[[121 121 105 127 133 120 127 114 127 135 112]
 [134 134 145 128 122 138 131 140 128 121 143]]
=>
[[134 134 145 128 122 138 131 140 128 121 143]
 [121 121 105 127 133 120 127 114 127 135 112]]

[[132 119 128 125 111 149 110 125 115 145 118 122 130 124]
 [147 130 136 130 151 131 122 114 128 116 157 139 131 125]
 [133 135 135 136 136 128 116 124 140 136 156 144 126 125]]
=>
[[147 130 136 130 151 131 122 114 128 116 157 139 131 125]
 [133 135 135 136 136 128 116 124 140 136 156 144 126 125]
 [132 119 128 125 111 149 110 125 115 145 118 122 130 124]]

[[101 123 117 135 120 126]
 [155 126 135 122 140 129]
 [141 122 127 129 134 128]]
=>
[[155 126 135 122 140 129]
 [141 122 127 129 134 128]
 [101 123 117 135 120 126]]

[[130 128 127 128 130 129 129]
 [131 156 139 123 143 129 144]]
=>
[[131 156 139 123 143 129 144]
 [130 128 127 128 130 129 129]]

[[125 126 115 129 128 129 127 128 125 121 128 124 144 133 125 136]
 [129 106 143 135 127 125 125 138 134 120 127 125 119 124 126 152]
 [127 120 126 132 128 129 127 128 128 128 127 127 134 126 127 141]
 [126 121 119 127 124 129 128 135 126 116 128 121 143 136 125 137]]
=>
[[129 106 143 135 127 125 125 138 134 120 127 125 119 124 126 152]
 [127 120 126 132 128 129 127 128 128 128 127 127 134 126 127 141]
 [126 121 119 127 124 129 128 135 126 116 128 121 143 136 125 137]
 [125 126 115 129 128 129 127 128 125 121 128 124 144 133 125 136]]

[[120 105 122 117 108 127 116]
 [119 111 118 121 120 129 118]
 [126 121 125 126 128 129 125]]
=>
[[126 121 125 126 128 129 125]
 [120 105 122 117 108 127 116]
 [119 111 118 121 120 129 118]]
---
[[136 128 124]
 [122 150 148]
 [137 122 142]
 [114 106 115]
 [134 146 136]
 [138 141 147]
 [131 135 144]
 [118 138 145]]
=>
[[122 150 148]
 [138 141 147]
 [118 138 145]
 [131 135 144]
 [137 122 142]
 [134 146 136]
 [136 128 124]
 [114 106 115]]

[[132 118 142 114 134 123 121]
 [124 120 124 141 113 145 142]
 [107 146 120 126 141 123 124]
 [136 114 119 121 123 116 113]
 [144 100 136 108 123 109 107]
 [144 120 121 140 114 141 139]
 [122 136 131 145 135 138 145]]
=>
[[132 118 142 114 134 123 121]
 [144 100 136 108 123 109 107]
 [122 136 131 145 135 138 145]
 [124 120 124 141 113 145 142]
 [144 120 121 140 114 141 139]
 [107 146 120 126 141 123 124]
 [136 114 119 121 123 116 113]]

[[132 112 124 112 147 113]
 [119 125 146 145 136 124]
 [149 139 110 137 132 129]
 [133 136 120 147  98 118]]
=>
[[119 125 146 145 136 124]
 [132 112 124 112 147 113]
 [133 136 120 147  98 118]
 [149 139 110 137 132 129]]

[[128 130 129 117 124 136 123 111 113 129 138 121 129 111]
 [127 119 154 112 142 153 128 105 126 135 149 134 148 125]
 [120 126 123 113 124 128 134 114 138 127 124 135 124 143]]
=>
[[127 119 154 112 142 153 128 105 126 135 149 134 148 125]
 [128 130 129 117 124 136 123 111 113 129 138 121 129 111]
 [120 126 123 113 124 128 134 114 138 127 124 135 124 143]]

[[107 132 148 121 122 113 151]
 [121 139 121 141 109 127 114]
 [105 139 135 134 127 138 130]]
=>
[[107 132 148 121 122 113 151]
 [105 139 135 134 127 138 130]
 [121 139 121 141 109 127 114]]

[[143 118 141 142 127 115 115 126 134 111]
 [147 123 136 136 127 123 143 125 132 138]
 [133 127 129 141 131 128 101 129 131 114]
 [134 155 125 132 134 154 117 124 135 114]
 [145 148 130 136 131 149 110 130 138 116]
 [153 129 140 138 123 121 143 128 135 131]]
=>
[[143 118 141 142 127 115 115 126 134 111]
 [153 129 140 138 123 121 143 128 135 131]
 [147 123 136 136 127 123 143 125 132 138]
 [145 148 130 136 131 149 110 130 138 116]
 [133 127 129 141 131 128 101 129 131 114]
 [134 155 125 132 134 154 117 124 135 114]]
---
[[130 112 111 126]
 [100 128 131  99]
 [122 122 130 137]
 [127 128 124 124]]
=>
[[130 112]
 [100 128]]

[[136 116]
 [123 101]
 [119 114]]
=>
[[136 116]
 [123 101]]

[[120 104 133 112]
 [120 107 133 112]
 [119 103 133 112]]
=>
[[120 104]
 [120 107]]

[[123 123]
 [123 124]
 [153 113]
 [118 114]
 [136 123]]
=>
[[123 123]
 [123 124]]

[[128 146 138]
 [127 155 129]]
=>
[[128 146]
 [127 155]]

[[109 149 142 146 135]
 [113 142 136 143 137]
 [116 149 135 147 128]
 [104 151 146 147 135]
 [109 147 145 144 132]]
=>
[[109 149]
 [113 142]]
